128 stands for zero in the data rows.
Here are some rows, each followed by its group. Groups can overlap.
[129 130 155 127  90 163 154 147 178 137 121 133 136 165 132  94 145 160 108 157  92 122 111  89 128 113  89  78 148 173 155 102 100 142 139 117  84  87  91  85 123 145 123 145 101 142 106 122] 1
[122 125  82  86 178 147 144 160 156 152 123 135 139 141 122 102 152 131 177 154 104  77  77  92  81 114 111 118 152 124 158 180 166 101 118 141 165 110  80 139 169 165 104 114 143 124  90  98] 2
[106 105 119  80 117  87 129 163 179  88  84 176 175 169  85 105 156 181 119 115  83 132 118 135 134 101 165 156  87 113  92 157 157  74  80  92 123 109  96 137 114 130  91 119 166 179 178 166] 3
[166 107  97 152 167 134  93 120 103 100 115 109 135 103 119  77 164  97  74 162 122 181 177 162 170 148 177 157  91  90  88 127 139  79 110 169 176 120  74  77 173 181 104 143 142 129 177 154] 4
[108  92 121 134 100 135 147  78  99 145 139 112 127 101 127  88  94 127 166 167 104 137 156 134 104 122  85 155 151  85 101  92  85  99 141 166 163 174 180 174  93 127 142 165 137 103  83 120] 5
[160 159 128 158 161 150 102 121  91  77  83 157 150 135  80  75  96 101 115 172 159 145 140 134 154 168 180 166  93 110 138 156 154  73  84 158 165 151 102  80 114  81 122 108 145 162 132 134] 4
[ 89  98 130  79 100 108 124 132 160 160 152  93 100 130 135 101  83 144 180 144  78 154 182 167  95  79  97  86 165 114  76  89 111 121 131 173 179 174 174 178 122 179 171 176 142 115 115 114] 5
[171 102  73 159 150  92  77  85 134  91  79 155 111  75  74  91 126  86  75  73 155 173 154 177 181 183 165 135  91 110  87 165 182 180  94 113 133 181 173 157 130 101 146 100 140 156 174 173] 6
[102 112 144 129  93 103 153 122 124 143 137  83 108 127 180 104  80 149 176 139 114 127 175 161 119  85  80  92 153 108  73  78 104 167 126 126 138 164 181 176 167 147 165 178 157  94 101 161] 5
[ 90  87 118 147 120 144 104  85  84 163 130 107 102 155 150  76  88 141 182 144 139 126 181 137 108  94 110 132 155 112  74  85  94 104 126 124 145 167 179 163 179 144 171 183  91  75  92 119] 5
[128  74  79 114 122 160 173 158 158  87  95 153  99 153 101 159 127 150 133 181 139  73  73  73  78 108 134 154 132 163 173 183 181 130  98 109 107 119 142 165 134 126 121 159 141 180 129  77] 2
[169 171 155 179 171 182 136 108 138 176 183  91  85  78 182 176 103  85  96 141  91  83  80 109 115 125  74 103 155 182 134  98  98 182 179 132 124 140 153 112 130 110 100 116  89  78  83  82] 7
[103  87 133  94  82  79 108 143 172 129 112 169 178 161 106 145 165 157  76  98 174 116 147 143 153 157 158 120  95  90 121 119 110  93 108  88 163 108  78 126 148  77 154 113 114 118 165 181] 3
[176 128  76 181 148 149  77 152 138 112  90 143 117 110  87 140  81  80 111 136 145 143 152 181 178 174 179 149  75  73  87 152 181 108  92 148 156 124 160 114 173 141  81 116 179 182 153 126] 6
[ 87  92 137  81  90  76 137 165 156  84 101 181 180 172  84 144 138 130 144 135 105 106 116 126 166 155 162 142 141 104 111 111 118 119 109 108  98 107 143 155  75 102 167 172 161 173 148 156] 3
[148 148 174 176  92 106 144  90 127 129 118  92 128  90 137 139 154 179 160  75 111 174 167 110  83 156 142 138 144 152 168 110  98 134 153 152 121  78  81 123 137 153 120  86 115 147 139 161] 1
[171 155 145 136 173 112  80  91  85  98 127 171  96 139  90 133 118  78  81 102 156 182 155 173 163 173 170  96 103 126  86 104 113 133 122 130 174 150 137 110  75  85  75 120 135 146  86 179] 4
[140  93  83 160 138 156 161 179 171 103 123 156 139 169 113 111 166 116 143 101 107  74  77  98 145 126  83  80 116 166 179 180 181 181 127 104 120 103 157 161 166 131 143  81 119 171 111 106] 2
[181 142 101  96 169 178  93 128 134 109  96  78 148  85  98  85  84  90 165 140 156 107 136 179 173 166 166 155  84  84 127 175 172 125  80  75 119 151 156 129 150  75 155 156  92 123 134 155] 4
[170 160  95 146 182 178 106 131 155 162 159  75  81 102 181 158  96  98 121 161 155  84  79  96 132 139  89 127 101 148 181 164 136 178 161 114 175  98 151 128 145 147  93 117 132  95 116 103] 7
[ 90 121 136 148  76  75 133 183 160  79  77 170 151 133  87  99 181 169  97  78 106 115 113 155 155 134 148 151 141 133  99 135 134  75 105  91  85  77 122 158 165 104 156 140 173 162 173 166] 3
[178 132  76 103 148  96  85  92 171 134  97 108 123 111  79  73  76  85  83 113 172 166 166 174 176 182 173 101  83 102  93 128 173 100  78  90 148 176 152 109 100 176 118 134 158 166 175 117] 6
[119 138 106  93 129 116 100 124 165 181 177 143 127 165 183 175  81 114 168 173 127 123 171 166 152  98  82 150 131 124  90  85 104 177 132 139 137 148 165 121 162  91 169 166 149 116 125  95] 5
[167 144 132 166 166 178 141 113 132 150 162  97  73  95 173 178  88 108  79 105  76  91  98  99  88 152 145  81 100 155 174 162 140 146 155 159 176 145 107 149 179 147 142  94  88 103 106  93] 7
[167 153 102  96 126 124  89 151  79 108  90 104 133 104 105 114  90  95 126 114 182 139 176 166 161 144 171 181  80  75 103 154 177 129 106 147 183 150 117  82  78  93 148 149 131 107 120 164] 4
[ 74  77  88  84  83  77  98 169 154  77  78 150 163 164  75 124 182 147  79 114 127  95 100 119 155 145 147  88 122 125 124 145 160 120 113 132 139 128 162 179 111 161  78 173 182 153 151 140] 3
[146 155 165 102 146 153 109 111  73 153 152 105 113 175 147 118 146 138  94 159 122 130 153 127  89  96  78  98 181 179 145  83  88 110 160 108 102 102  87 104  80 139 119 153 124  81 168 113] 1
[117  96  87  97  88  93 170 165 174  99  91 172 180 137 105 128 155 154 100  93  82  88 105 141 169 147 130 119 114 112  93 137 152  77  88  87  90 139 147 141 121 158 124 172 168 153 176 174] 3
[140 135 140  88 178 165 136  81  88 158 144 115 129 108 137 137 114 124 169 177  88 113 128  81 122 134 156 182 154 152 171 143 142 166 159 137 154 138 117 103 115 164 135  82 104 101  91  78] 7
[ 93 119 147  99 155 155 139 141 145 167 163 147 107 162 151 100  93 176 170 117  90 172 183 150  94  77  99 169 174 107  75  87  89 104 131 101 181 170 157 161 173 178 174 155  77  90 101 101] 5
[168  91  74  91 174 120  82  77 119 112 104 127 120 129 100 100  86  73  83 132 148 155 132 182 176 165 177 121  79  74  81 126 165  94 117 165 144 171 162 147 132 155 114  97  94 182 165 161] 4
[148 122  74  75 149 172 174 129 145 169 106 100  97 135 161 164 158 153 142 176 150  73  74 100 134  96  74  90 126 141 172 181 183 175 104  81 100 122 163 178 147 173 172  91  90 102  75  96] 2
[140 149 129  93 137 177  96 110  92 174 140 101  87  89 148 135  99 118 123  85 183  95 118 103  99 130 140 134 132 122 155 163 158 132 147 141 145 175 118 119 169 145 182  90  77 140 102 110] 7
[174 150  83 139 132 132  81 131 112 117 111 116 116  95 114 146 100  76  73 103  89 120 130 165 160 173 182 163  81  83  91 155 132  97  93 120 178 144 110 117  85  96  99 129 144 172 145 151] 4
[173 130  75 117 143  95  80 145 126 121  75  83  93  96  73 166 145  94  77 113 116 167 170 178 179 181 181 176  90 123 104 172 182  88  90 145 174 181 129 148 168 171 134  93 154 150 183 178] 6
[181 181  90 104 104 137  97 103  83 118 104 121 120 166 129  79  75  83 127 179 104  88 163 181 183 172 178 148  82  77  75 132 170 121  99  90 177 169 163  88  92  80  74 142  98 149 153 122] 4
[ 73 107 132 168  88 111 149 143 115 116 116  77  87  93 146  85 137 175 162 166 121 133 173 132 100  75  79 177 179 122 101  99 103 147 128 106 151 156 182 174 161 141 179 182 172 100 112 131] 5
[ 92 173 182  88 170 104 131 130 125 102 146 152 148  91 148  97 168 138  87 159 159 181  99  75 110  87  95  85 175 182 182  86  73 148 163 130  83  76  78  98 120  83 166 132 108 138  96 145] 1
[ 95  85 100 131 150 142 163 138 176 132 121 161 162 150 100 113 129 134 156 142  95  80  75  75 116  93  88 129 144 134 155 176 168 130 121 170 150 113 101 133 150 129 128 141 124 136  81  95] 2
[154 139 135 153 147 175 140  76 161 183 173  76  73  85 171 137 140 132 140  83  87 116 120  89  84 108  98  83 138 156 178 179 131 101 125 166 151  93  76 111 169 176  76  75  73  82  92  96] 7
[106  89  99  93  80 110 159 166 173 107 105 150 143 174 107 130 180 160 161 152 128  89  91 132 148 117  94 139 176 111 113 124 132  88 103  89  90 101 128 164 157 130 136 144 173 175 162 180] 3
[157 148  97 166 130 180 142  73 111 179 171  86  80  77 164 152 108  96  99 158 133 108  83  74 113 153 127  75  98 164 165 159 123 163 171 129 160 159 152 168 135  88  75 110 120  74  82  87] 7
[ 87  93  94 143 101 145 110 108 134 130 126  90 157 164 130  93  95 146 155 169 108 123 176 140 112  86 108 158 139 158 117  87 106 119 125 140 109 145 175 181 163 135 157 174 153 145 109 110] 5
[177 171  79 134 146 124  81 130 108 125 109 126 154  93 113 118  85  76  85 170 176 144 116 172 178 179 167 107  77 101 106 152 162 119 113 118 164 162 129 136 117 118  78  83 151 174 149 153] 4
[180 174 103 139 155 127  92  96  88  97 116 122 106 137 121  78 129  84 127 163 131 128 169 170 161 179 171 179  90  74  82 136 164 102 101  95 149 149  93  78 159  78  80 119 126  91 137 108] 4
[130 151 170 126 119 126 150  93 137 156 146 138 143 144 169 166 148 143 139 131 182 157 135 122 138 121  95 113 130 152 117  96  80 156 161 107  80 100 131  82 113 129 152 111 122 109 142 135] 1
[ 88  76 150 124 147  73 134 180 175  97  94 179 161 174  86  82 160 171 146  98 116 147 159 144 155  85 149 178 120  94 100 122 135  87  85  83  81 120  95 127 108 116 171 101 177 161 181 180] 3
[ 86 147 109 126  75  97 164 152  91 113 120 121 168 175 109  74  78 164 181 151  77 153 180 165  78  92 145 148  93  73  73  93 107 129 118 129 161 176 181 178 140  91 178 176 150  87 127 104] 5
[149 113  87 164 135 152 148  90 164 168 137 132 110 119 139 174 165  99  95 143 135  74  76  79  95 138  80  82 159 181 159 170 147 170 120 176 131 153 113 171 172  93  85 138 111  82  81  89] 2
[113 140 178 176 121 109 168 105  81 139 169 142 114 105 125 147 123 139 119 114 113 165 138 120  86  88  78 181 180 161 146  77  76 135 160 171 115  77  83  78  83  86  85 139 134 130 171 149] 1
[125 112 156 129 149 128 104  80 157 163 176 122 119  74 156 180 120 103 143 106 133 163  93  94  74 104  77  99 182 182 164 103 100 175 183 181 109 134 111 101 121 146 165 151 143  79 102 108] 7
[177 135 117  98 178 152  99 140 135 140 102 128 152 108 114 148  98  90 161 164 168 110 155 182 167 171 173 153  99  80  96 173 163 103  89  91 176 139 109 131  93  74  80  89 155 113 161 113] 4
[106 111 146 113 135 131 150 141  75 147 150 126 141 157 161 126 121 132 172 182 138 155 168 142 125 151 103 168 113 107  89  88  79 116 127 148 127 161 174 162 133 180 176 143 143 125  74 124] 5
[ 85  78  88  87  96  77 158 181 146  73  78 182 167 177  76  98 132 150 104 123  96 130 106 131 119 117 169 178 100  75 107 158 163 108  83  93 115 142 159 123  98 121 127 171 174 182 168 137] 3
[ 91  84  96 152  91  83 169 173 183  83  95 169 168 144 111 170 169 168 128 111 138  88 106 146 165 152 139 122 132 134 127 127 126 114  90 100 107 101 138 161 106 100 160 171 175 137 173 171] 3
[109 120 179 182 129 109 108  76 133 143 180 140 152 113 158 152 130 143  98 156  93 178 145 159 108  74 103 125 178 183 135  82  74 160 172 142 114 113  82  75 123  99 134 126  90 155 155 140] 1
[109  79  91 150 161 123  93 140 119 176 135  78 150 157 170 155  78 165 167 117  95 124 179 176  83  73  75 170 180 105  78  76 105 134 124 121 141 172 179 132 161 123 182 174 156  74  78  98] 5
[126 179 176 179 114 148 154  87 174 138 157 100 121 132 167 116 170 156 152 154 147 121 123 104  85 110  81 111 123 177 151 107  84 140 154 139  83  73  96 100 129 121  77 100 169 112 132 132] 1
[ 80  88 166 115  85  84 178 179 180  75  79 163 179 182  79 121 175 183 125  89  98 119 137 133 142 164 150 179 111  95 108 149 176  87  74  77  87 102 158 130  76 143  84 145 165 160 126 183] 3
[162 162 109 175 134 143 157  84  93  96 122 136 126 143 108 159 118  77 109 166 181 135 129 169 173 165 179 149  78  77  85 154 144  96  95 169 174 130  99  75  75 132  73 134 171 122 163 100] 4
[110 159 161 126 139 141 162 178 103 126 140 141 130 152 174 165 106 158  85 120 114 107 143 168 128 154  97 116 171 163 137 104  99 153 138 115 121 122 115  98  91 135 159  95 113 104 135 131] 1
[123 110 122 140 154 134 133 145 142 111 113 161 171 102  97 160 173 119 122  87 167  76  75  80 136 168 137 126 114 156 130 178 171 138 124  94 145 123 139 162 117 104  90 128 129 151 119  99] 2
[ 78  96 113 107 163  98  97  97  75 178 145 139 103 140 136  75  83 123 128 104 153 146 182 160 145  82  93 156 175  93  77  75  80  85 141 131 156 169 176 169 143 106 176 177 169 154  90 116] 5
[126 133 163 123 106 129 145 160 121 148 130 112 145 168 141 166 111 159 124 111  91 171 148  91  73 100 121  93 171 158 118 106  79  83 136 116  86  78  75  90 156 154 125 110 127 110 113 109] 1
[ 96 100 148  83 110  81 153 176 165  93  94 180 171 139  85 132 182 167 129  88  84 125 109 158 167 172 129 147  83  85 112 124 138 131 103  97 117 137 152 169 127 128  95 132 100 147 167 169] 3
[182 172  75  74 144 138 139 108 149 141  90 129 117  84  77  74 130  88  80 116 171 166 157 174 182 176 169  82  79  78  81 155 170 122  75  83 111 160 142 132 174 182 153 128 145 169 181 119] 6
[108 175 168 156  91 121 107 163 104 106 148 119  87 106 175 178 128 129  77 179 106 164 152 136 121 146 137 148 156 176 139  83  78 168 182 109 116  91 104  92 112  96 148 153  91 140 118 171] 1
[132 181 171 155  90 135 137 114 117 123 147 162 126 145 128 129 115 161  85 108 145 174 160 149 117  97 121 169 143 178 134  96  91 128 146  96  88  81  74  75 107 117 177  88 135 165 131 125] 1
[174  88 119 122 176 157 125 116 121 172 174  77  90  96 182 168  93  96 112 125  88  90  91 104 150 133  84 140  92 147 163 161 134 170 167 165 167 143 155 135 140  83 150  88  88 129  82  96] 7
[163 119  84 169 136 164  79  75 149 154 119  90 146  91 108 131  79  78 101 182  84  87  95 162 177 156 124 147 173  98  94 109 122 158 117 149 118 152 168 108 129  93 127 142  86 114  91 133] 4
[ 75  78 115  73  77  90 179 158 178  80  92 168 169 181  91 125 150 148 158 147 135 141 100 123 160 134 157 114 101 100 118 125 137  85  74  86 157 109 109 102 135 163 149 154 150 143 181 152] 3
[153  90  92 177 152 164 116 135  80 171 155  82  81 103 179 181  91  82 113 171 154 109  98  96 124  99 127  86 147 156 177 142 130 159 174 171 169 153 153 173 152 170 152  78 158  80 132  89] 7
[ 91  81 156 112 120  85 109 168 179  89 108 173 169 143  80 117 155 151 158  74  81 162 115 106 127 146 164  87  74 121 130 129 129  74  99  98 179  83  73  99 180 113  83 163 169 168 142 160] 3
[161 173 117 180 164 183 115 100 142 169 138 122 112  98 178 157  89 101 108 122 101 113  82  78  79 155 153 105 131 169 174 159 121 149 148 166 125 139 124  96 154 108 117 117 130  91  97  73] 7
[ 85 146 172 170 119 125 146  85 117 114 156 163 142 147 116 143 129 180 166  83 173 179 128  85  82 105 144 127 168 127 166 103  74 118 154 175 172  89  73  73  78 182 143  85 128 160 121 104] 1
[173 109  80 141 140  93  78 142  76 158 108 145 165 128  99  98  74  75  93 178 171 148 161 182 170 182 172 177 105  82  76 109 159 179 114 159 171 182 169  81 103 110 132 162 127 163 167 174] 4
[133  99 108  77 140 117 173 139 173 106 117 161 174 174 115 124 177 139 113 100 128  82  78  82  82 117 123 117 104 119 175 181 178 149 116 138  91  85 121 159 178 157  90  80 121 124  84  92] 2
[150 151 150 117 152 168  79  81 117 139 143 145 115 100 130 113 102 106 154 161  80  90 108 127  98 140 106 132 179 135 147 114 151 154 164 144 137 164 168 148  89 113 168  94  94  90 100 142] 7
[178 137  87 143 134 150  95 144  83 101 103 123 132 117 101 142  91  79 134 129 109 113 124 145 169 169 169 168  76  87 125 153 167  93 100 148 134 147 154 153 119  95 113 161 139 139 121 130] 4
[179 129  88 150 124 156 108 101  80  93 116 118  92  81 117 143  96  73 118 139 178 126 121 156 178 167 161 173  88 115 114 134 155  88 111  76 106 150 150 145 107 112  77 101 111 156 166 175] 4
[ 74  97 162 110 107  82 178 122 144  73  93 183 173 151  78 174 183 174 131  83 162 178 103  88 135 160 168 178  96  98 139 116 108 103 103 137 117 104  84 122 136 149 153 150 163 168 161 166] 3
[114  73 124  75  75  87  88 116 177  84  88 153 183 183  76  89 124 145 130 123  74 106 141 165 161 103 163 161 112  87 101 129 164 123  91  87 131 114 132 126 139 112 161 145 181 131 161 172] 3
[122 150 170 122 103 106 135 111 113 138 124  91 112 158 158  82 163 180 182  74 152 170 175 128 109  73 124 161 178 100 129  98  92 124 145 147 134 110  77  80 104 155 139  99  73 142 135 112] 1
[133 160 180 182 107 109 112 136 148 115 142 115 155 142 174 179 147 151 140  80 161 150 162 137 120 157  85  96 166 162 134  77  83 143 162 125  97  99  92  77  95  94 107  96 129 133  98 135] 1
[161 177 153  78 129 140 117 172 156 183 172  83 106 145 177 132 127 127  86 107  96  96 147 152 140 107  73 129 164 183 142 106 109 183 160 129 104 114 134 147  79 177 107 104  76  77 111 132] 1
[156 139 137 135 183 171 100 159  86 166 161  74  82  73 140 126 142 112 136 126  99 148  87 108  87 152  88 103 143 170 172 160 117 165 163 162 106  91 145 160 100 172 169  81 126 126 107 100] 7
[127 102 101 121 175 168 177  82 129 131 133 129 123  87 124 120 153 106 147 174 179  81  74  74  84  77 120 102 140 175 183 158 113  98 145 155 159 116 107 163 170 132 109 127 142 158  80  88] 2
[111  83 131  92  93  92 172 174 148  75  80 167 154 142  85  96 174 152 129 145 116 109 104 114 153 164 167 124 119 108 148 133 137  78 102  86 132 131 146 172 171 143 145 133 162 170 182 112] 3
[150 165 111 132 158 146 116  93  95 166 181  95  90  80 145 156 104  88 117  81 178 138  92 123 135 136 114  83 146 168 170 130 111 163 182 165 182 127 147 172  81 177 145 108 141 111  89  97] 7
[152 114 132 128 151 167 131  83  88 180 182  89  85  99 175 163  95  96  96 175 120  97  84 107 122 133 104 134 106 151 161 135 127 127 176 135 148 137 141 143  81 132 137  75  83  75  75  79] 7
Which 3 groups are nearest to each row below, nearest first, going by the distance to the group's nearest row?
[118 160 160 177 104  98 105 155 139 122 128 142 150 152 117  80 119 133 181 178 160 159 141 101  87 103 108 128 135 149 103  91  77 161 171 116  90 104  88  93  86 126 125 127 164  93 120 127] -> 1 5 7
Which 3 groups are nearest to each row below, nearest first, going by the distance to the centre of the group?
[138 123  90 109 108 152  85 106  75 166 129  73 126  73 145 122 141  92 153 142 119  81  84  80 106  98  87  74 167 176 163 178 154 176 182 164 167 131 165 167 135 176 108 121  82 121  97  90] -> 7 2 1
Which 4 groups are nearest to each row below, nearest first, going by the average distance to the group's rows?
[155  93  98  95 116 143 175 135 110 133 118 151 142 159  93  78 127 124 179 163 103  78  82  95 136  95 105 145 146 148 167 173 169 152 119 152  99 119 135 163 179 152  99 116 103  74  96  93] -> 2 7 5 3
[ 95  87 110  76 108  73 129 113  85  88  99 176 181 145  91 161 164 144 176 119  85 104 121 130 145 160 152 127 102 113 132 134 152  89 100 140 125 153 122 146  79 105  83 178 179 139 182 153] -> 3 4 2 6
[ 73 104 168  91 106  81 161 171 157  83  88 182 155 137  82 133 173 176  84  80  82 182 173 126 116  80 163 111 133 122 107 110 116 103 111 107 143 133  75  84 166  73 177 129 173 132 179 168] -> 3 1 5 6
[ 92 110 127 134  99 103 167 180 111  76  87 180 173 134  89 141 163 153  98 175 110 142  78  83  92 142 157  79 162 124 157 140 116  74  90  82 108  97 104 116 151 151  76 167 175 183 175 116] -> 3 2 1 4
[139 158 174 100 142 115 147 167  83 128 141 160 117 126 142 106 157 130 111 156 117 139 140 124  91 141 105  84 113 172 136  97  95 181 152  98 130  82 122 152 102 162  79 152 121  79 122 163] -> 1 7 2 5
[144 127 143 150 175 182 111 115 106 143 140  79  82 132 162  88  97 126 114 151 160 136 146 106  75 148 130 174 130 140 137 174 145 128 140 179 103 155  81 143 122 156 106  95  85 124  77  74] -> 7 2 1 4
[116  80 116  91 114 155  96 122 113 135 144  96 137 111 148  88  99 134 168 140  78 152 158  95 121  74  80 159 134 129  97  78  92  91 132 106 170 114 178 181 101 138 182 180 159  93 140 119] -> 5 1 7 3
[147 137 153 181 176 158 137 112 122 152 148 111 134  79 139 148 126 104  82 161 102 132 109 102 146  95 146 106 120 159 156 129 126 166 165 157 159  93 144 140 116 117  77  96  86  78 130  93] -> 7 1 2 4
[120 165 183 167 101 115 159 139 159 145 153 131 137 130 143  83 179 162 159  82  93 179 162 135 127 116 116  88 112 180 109  94  75 100 150 160  88  80  83  97 153 150  96 109  87 127 169 156] -> 1 3 5 7
Which 4 groups are nearest to each row below, nearest first, going by the distance to the group's nearest row?
[172 126  77 101 133 123  75  87 153 119  75  75 106 117  75 108 105  88 130 127 140 175 171 176 177 182 181 117  77  93 100 161 171 117  83 111 182 148 133  98 177 122 110 126 146 181 180 139] -> 6 4 3 7
[ 82 103 126 137 109  80 156 164 170  83  74 158 182 160  77  92 167 172 155 126  94  96 119 108 130 161 163 180 136 117 117 150 168 110 100  97 135  98 145 159 127 105  86 155 180 178 154 158] -> 3 2 4 5
[155 126 158 172 163 177 160 111  86 173 176 109  74 104 149 150 113 109 126 133 144 101 109  91 113  83 138 130 135 130 176 147 137 109 159 130 164 154  96 135 139 170 137  86  92  85 130 105] -> 7 2 1 5
[179 166  74 125 125 130  74 151 116 126 106 106 128 134 122 109  77  74  91 169 181  82  95 177 181 173 161  98  95  78 102 156 163 117  98 101 135 170 163 121  98  76 118 129 181 160 154 165] -> 4 6 2 3
[145 178 176 124 111 101 156 102 122 118 160 149 153 178 164 119 138 157 183 103 121 176 163 119 123 122 109 171 106 139 124 108  88 137 142 143  99  86  90 114 155  77 143  85 104  82 124 136] -> 1 5 7 3
[ 78  78 138 170  73  75 171 148 162  74  75 182 176 158  83 119 180 182  91 119  74 102 112 122 125 177 159 115 124  94 102 146 155 134  87  74  96 134 154 144 126 122 179 139 178 176 153 146] -> 3 2 1 5
[143 118 100  90 139 133 152 159 152 126 113 150 109 166 109 183 171 119  83  85 167  75  78 111 139 130  77 104 117 137 178 174 169 133 128  85 156 112 143 171 149 122 116 146 106 157 100 132] -> 2 3 7 1
[ 98 101 150 119 103  74 175 120 172  74  96 179 145 158  82 112 182 166  99  90 118 130 131 121 153 176 160 120  90 114 119 141 142  92  78  93 103  88 100 120 119  79 101 168 176 107 143 169] -> 3 2 1 4
[ 76  99 126  78  77  94 180 134 173  81  93 171 158 171  91 142 179 158 109 120 100  93  83  82 149 121 134 158 129 149 111 130 117  98  91  99  74  75 113 170 153 128 139 155  93 167 151 117] -> 3 2 1 5
[130 116 100  92 162 105 161 168 130 117 121 135 144 122 134 151 144 106 163 112 137  77  77  87 156 176 137  82  85 132 171 178 167 101 129 117 121 146 114 173 178  95  91 137  96 144 136 111] -> 2 3 4 7
[ 78 105 160  75 116 119 182 118 121 131 148 138 130 124 140 148 134 166 153 127 169 162 176 103  95 127 129  91 129 147  88  97  83 106 129  93 162 152 173 158 172 152 183 173  82 101  76 150] -> 5 1 7 3
Which 3 groups are nearest to each row below, nearest first, going by the average distance to the group's rows?
[124 162 159 169  97 104  76 117 125 161 147 108  78 104 102 107 102 122 141 127 166 176 153  90  79 106 178 166 142 134 169 174 125 111 151 181 181 116  77 112 124 164  95  80  97 174 177  80] -> 1 7 4
[ 87  90 136  76  80  78 155 161 163  86  98 166 159 127  81  95 181 173 100 148 156  98 101 110 143 174 152 105  88  96 104 126 121 122  92  79 120  82 112 146 156 100 147 164 163 148 179 138] -> 3 2 6
[ 93  90 109 154 122  89 119 154 177  88  84 174 181 182  94 109 161 161 132  87 141 154 127 139 156 139 159 123 115  91 113 139 153  85  94 126  94 126 100 148  87 169 153 168 183 181 176 160] -> 3 6 4
Which 4 groups are nearest to each row below, nearest first, going by the distance to the centre of the group?
[114 104 125  74 123  94 178 174 175  82  80 167 174 116  96 104 171 168 171 102  75  85 103 153 165 175 152 104  86  91 122 169 169  81  73  75  88  89 148 129  82 136 131 147 119 152 146 137] -> 3 2 4 6
[ 98  79 123 109  95  80 169 182 158  93  87 166 163 147  93  84 172 178 110 153 130  94 104 145 126 123 150 151 134  97 110 157 146  92  79  81  80 137 134 166  90  80  85 167 179 165 182 182] -> 3 2 4 6
[136 121 152 168 181 168 113  91  77 140 166 126  95  76 150  99 142 112  95 177  95 138  88  88  98  99 103 158 181 155 177 171 118 152 177 183 153 155  95 137 100  84 160  78 121  94  98  77] -> 7 1 2 5
[100 132 123 138 135 171 130 119  78 127 131  82  75  93 126 156  87 109 148 121 153 105  87 113  97 124 113 144 174 179 160 139 127 161 178 143 166 168 167 169 155 152 172 158 131 157  90 111] -> 7 2 5 1
[162 129  99 127 162 112  82 114 169 124  83 103 124  81  73 141 136  98  73  81 179 183 172 168 176 181 178  94  89  88  84 132 173 142  95  96 152 157 146  95 111 148 117  84 152 181 152 160] -> 6 4 3 1
[165 144 111 173 161 127  74  98  74 111 119 156 160  91 125 140  90  74 123 171 183 140 124 179 174 178 160 141 110  97 109 118 138 131 116 124 155 135 160 150 117  90 154 132 137  87 146 157] -> 4 6 7 5
[155 158 113 162 150 179 119  74 118 171 166  75  86 100 160 109 124 105 181 100 119  85 106 131 146 114  88  78 158 127 156 160 122 162 158 158 143 118 140 106 128 113 119  87 108  84 116  97] -> 7 1 2 5
[ 85  75  86  98  91  85 171 153 163  95  80 158 179 168  99 131 168 166 164 132  93  80 122 143 147 138 154 163 134 102  98 140 151 102  89  82  93 134 165 150 158  91  98 139 171 156 160 172] -> 3 2 4 5
[165 154  89 136 163 132 142 104  74 103 104 132 147  86 114 149  80  77 122 133  86 126 102 167 180 161 176 108  74  82  80 163 162  76  91 140 177 143 136 122 166  74  75  82 178  85 142 147] -> 4 6 7 3
[115 182 165 111 111  99 106 105 122 156 153 153 166 173 152 105 142 122  94 146 144 163 142 164 163  96 113  77 142 139 129  95  75 150 175 160  82 142 121 101 147 102 152 111 101 147 125 128] -> 1 5 7 4
